One turn sends every row of this set to another row. A few are shown first. Where does it send the rows asked after them?
J272: [  9.3  20.1   4.9  -3.6   3.6   3.7   7.2  -5.3  13.8 -17.9  10.5  -5.2
   0.7  -9.9]
J939: [14.5  6.6 15.9 17.0 -0.4  1.5 -5.0 -6.6 -1.5 -5.1 -5.0 -6.8 14.5  8.8]
J688: [ 17.7  14.1   4.8  -1.4   5.5 -10.7  -4.5   4.1  -4.3 -20.5   1.4  -3.8
  -7.7 -20.6]
J634: [ 23.5  15.9  18.7   1.0   1.4   4.1   3.4 -20.1   1.4 -17.7   4.1  -1.5
   2.3 -16.3]
J665: [ 16.6   8.9   2.3  -4.6  10.0  -1.2   6.5 -11.3  -3.1 -16.3  12.0  -6.4
  13.7 -12.2]
J433: [ 15.0  17.8   7.3  15.3  -9.7 -16.6  -9.7  -4.4  -6.2 -14.5  -5.0 -10.5
  -0.7 -17.0]
J780: [  5.2  12.7   3.4  -1.5  14.7  -8.5   1.0 -13.2   7.5  -1.3  16.8  -9.6
  -2.5 -12.3]
J610: [ 26.5   8.7 -12.5   8.6   3.1  -6.8 -11.9  -7.6   9.4   7.2   9.0  11.2
  -6.6 -15.8]
J448: [ 17.1   1.2  -4.5  27.8  -2.2  -4.0   2.6 -16.5   3.9   0.0  -5.2  -5.2
   3.3   6.5]
J772: [19.9 14.9  6.8 19.0  7.5  4.3 -3.6  4.8 -0.3 12.9  9.6 -8.3 11.3  0.2]
J439: [ 20.6  16.8   6.2  28.2  -2.5  17.1   2.1  -2.2   2.0   1.5   9.4   5.0
   6.9 -14.2]
J985: [ 40.9   9.9   4.0   4.9  -0.3  -2.9 -11.4  -5.6   8.0  -0.7  -1.6   9.0
  -6.0  -6.5]
J275: [ 12.2  17.5  -3.2  -3.7   8.7  -6.2  12.8  -2.1   3.9  -9.3   9.4   2.7
 -10.0 -13.0]
J517: [ 27.1  13.7   0.9   2.7   8.2 -13.3  -5.3  -9.4   4.1   8.8  18.8  10.6
   4.2 -10.1]
J751: [32.2 10.5  5.3  9.9 -2.2  8.4 -0.7 -4.6  4.0  9.6 20.4  2.0  5.5 -9.3]
J202: [  8.9  -2.0   5.9  19.9   3.6  -9.2   2.0  -7.5  -1.6 -23.4   1.4 -12.0
  -0.1  -8.2]
J530: [ 25.7  13.1  -4.2  10.2   3.4   5.7  -3.5   0.9   9.2  -5.6   6.3  13.7
 -18.0  -2.3]
J786: [29.1 14.5  5.3  8.8 -4.4  8.5 -1.3 -3.2  9.3 10.8 19.9  0.7  2.3 -8.8]
J490: [  6.0  12.4   2.9  27.7  16.7  -2.3  -5.0 -11.4   7.9 -12.9  -9.2   1.1
   8.3  -8.3]
J227: [  9.7  15.0   7.1  24.1  15.9  -4.6  -7.3 -10.2   6.6 -12.7 -12.9  -2.5
  11.3  -3.4]
J27: [ 22.5  12.4  -3.5  31.4   3.4  11.7  -7.0  -7.9   4.7   7.2  -1.8   5.5
   6.9 -12.3]
J585: [ 19.1  24.6   2.6  28.5  -1.9  -2.7  -7.7 -10.1   9.9 -10.5 -12.7  -6.9
  -7.3  -7.5]
J513: [ 24.5  19.8   3.4  -7.5   1.7  -7.0   7.9  -9.0  -9.3 -12.7   2.1   2.2
   4.0 -13.0]
J547: [ 12.5   0.9   5.1  21.0   6.1 -13.4  -0.1   2.0  -2.8 -14.3   3.6  -7.9
 -13.8 -16.5]
J804: [ 14.5  14.1   0.1   0.0   5.2 -11.4  -5.7   1.6  -4.6 -19.2   4.1  -2.9
  -6.3 -23.8]
J990: [ 33.9  17.6  12.0   6.9   0.8  -2.1  -0.2  -8.0  12.2  -2.8  11.5  16.6
  -5.2 -10.1]
J194: [25.8 12.2  2.8 24.4  8.8  7.2 -8.8 -0.1  7.3 11.9 -5.0 -4.5  4.9  0.8]
J288: [ 15.2   7.3  -3.8  27.7  -8.2  -1.4   1.5 -17.3   7.8  -2.0  -6.9  -4.1
   1.6   4.7]
J976: [ 30.0  15.0  -9.9   3.5   0.8  -5.9 -14.4  -9.0  -9.7   1.6   5.7   8.0
   6.3  -4.6]
J795: [ 21.3   2.7  -6.3  28.4  17.4  -9.9  -5.2 -11.9  -6.3  -4.5  -3.2  -9.3
   0.7  -9.4]
J277: [-3.0  5.8 -0.5 27.4 -0.4  5.9  0.6 -9.3  7.2 -4.7  6.9  3.6  4.3 -7.3]
J715: [  3.3  13.2   3.8  16.5  -7.3 -12.1  -5.1  -8.3   3.5 -20.1  -1.5 -14.4
   3.2  -8.1]

J804 moves to J786
J780 moves to J530
Now find these:
J277 moves to J585
J985 moves to J665
J715 moves to J194
J433 moves to J772
J513 moves to J517
J490 moves to J288

